128 stands for zero in the data rows.
Here are some points:
126,137,141,155,123,143,110,123,162,107,134,155,121
141,117,149,154,131,141,146,147,107,112,076,117,145
109,107,176,149,148,096,117,142,128,102,144,164,118
109,110,124,113,118,128,110,124,136,135,112,110,134
130,119,124,141,143,128,168,171,109,167,113,151,126
143,125,109,126,154,141,120,129,133,129,119,087,146
092,158,134,158,127,102,148,116,124,133,081,125,139
157,175,132,117,138,125,160,112,092,120,112,127,126
109,092,096,180,163,165,119,161,151,111,139,130,151
111,136,108,121,115,113,126,121,108,134,107,145,114
141,160,127,165,134,127,109,139,117,132,096,116,163
078,135,116,140,134,145,123,153,122,109,141,146,118
116,151,117,093,115,120,143,113,111,088,133,117,147
Here are 10 more points, each followed by its number:
168,151,133,078,108,161,144,128,155,174,119,137,093 0
171,128,128,120,116,134,142,059,104,131,095,143,131 1
181,133,119,152,143,146,123,113,133,179,117,125,144 2
145,145,103,136,133,115,129,105,158,122,087,132,134 3
100,121,134,138,136,092,094,128,118,109,174,136,109 4
164,145,121,095,112,145,120,143,139,118,146,147,102 5
085,113,110,141,151,086,098,141,134,045,167,124,147 6
144,131,098,111,130,118,143,134,160,136,135,115,076 7
067,091,109,147,140,078,110,177,111,018,141,140,169 8
118,109,135,083,111,143,122,119,191,115,145,117,125 9
Which two of these numbered points are nearest to each point below, looking only along the 5 directions in which the first points spread most? Their numbers follow each, nearest first.
132,147,120,142,124,120,113,100,138,159,118,120,141 > 3 1
129,113,092,120,127,110,121,142,120,134,117,114,122 > 7 0
182,145,157,114,100,138,156,078,107,174,098,116,118 > 1 0
088,131,120,124,156,073,110,096,146,119,155,139,121 > 4 8
136,107,098,086,137,149,125,139,156,094,179,098,111 > 9 5
135,134,122,098,108,144,120,090,128,117,157,118,157 > 9 5
173,134,104,099,135,104,156,114,142,153,135,107,131 > 0 1
126,090,141,142,147,125,071,154,165,044,214,115,157 > 6 8
181,146,153,090,133,129,170,063,121,173,118,113,127 > 1 0
131,156,151,091,149,112,152,110,082,155,128,168,086 > 0 5
117,121,114,115,103,117,118,141,150,139,173,125,135 > 9 7
104,106,118,146,150,081,113,167,195,081,172,113,122 > 8 6
126,114,146,129,142,121,121,094,109,169,111,113,131 > 3 1
138,136,113,139,094,158,100,167,113,120,137,129,135 > 7 3
112,098,167,150,127,142,093,147,107,090,152,105,163 > 8 6
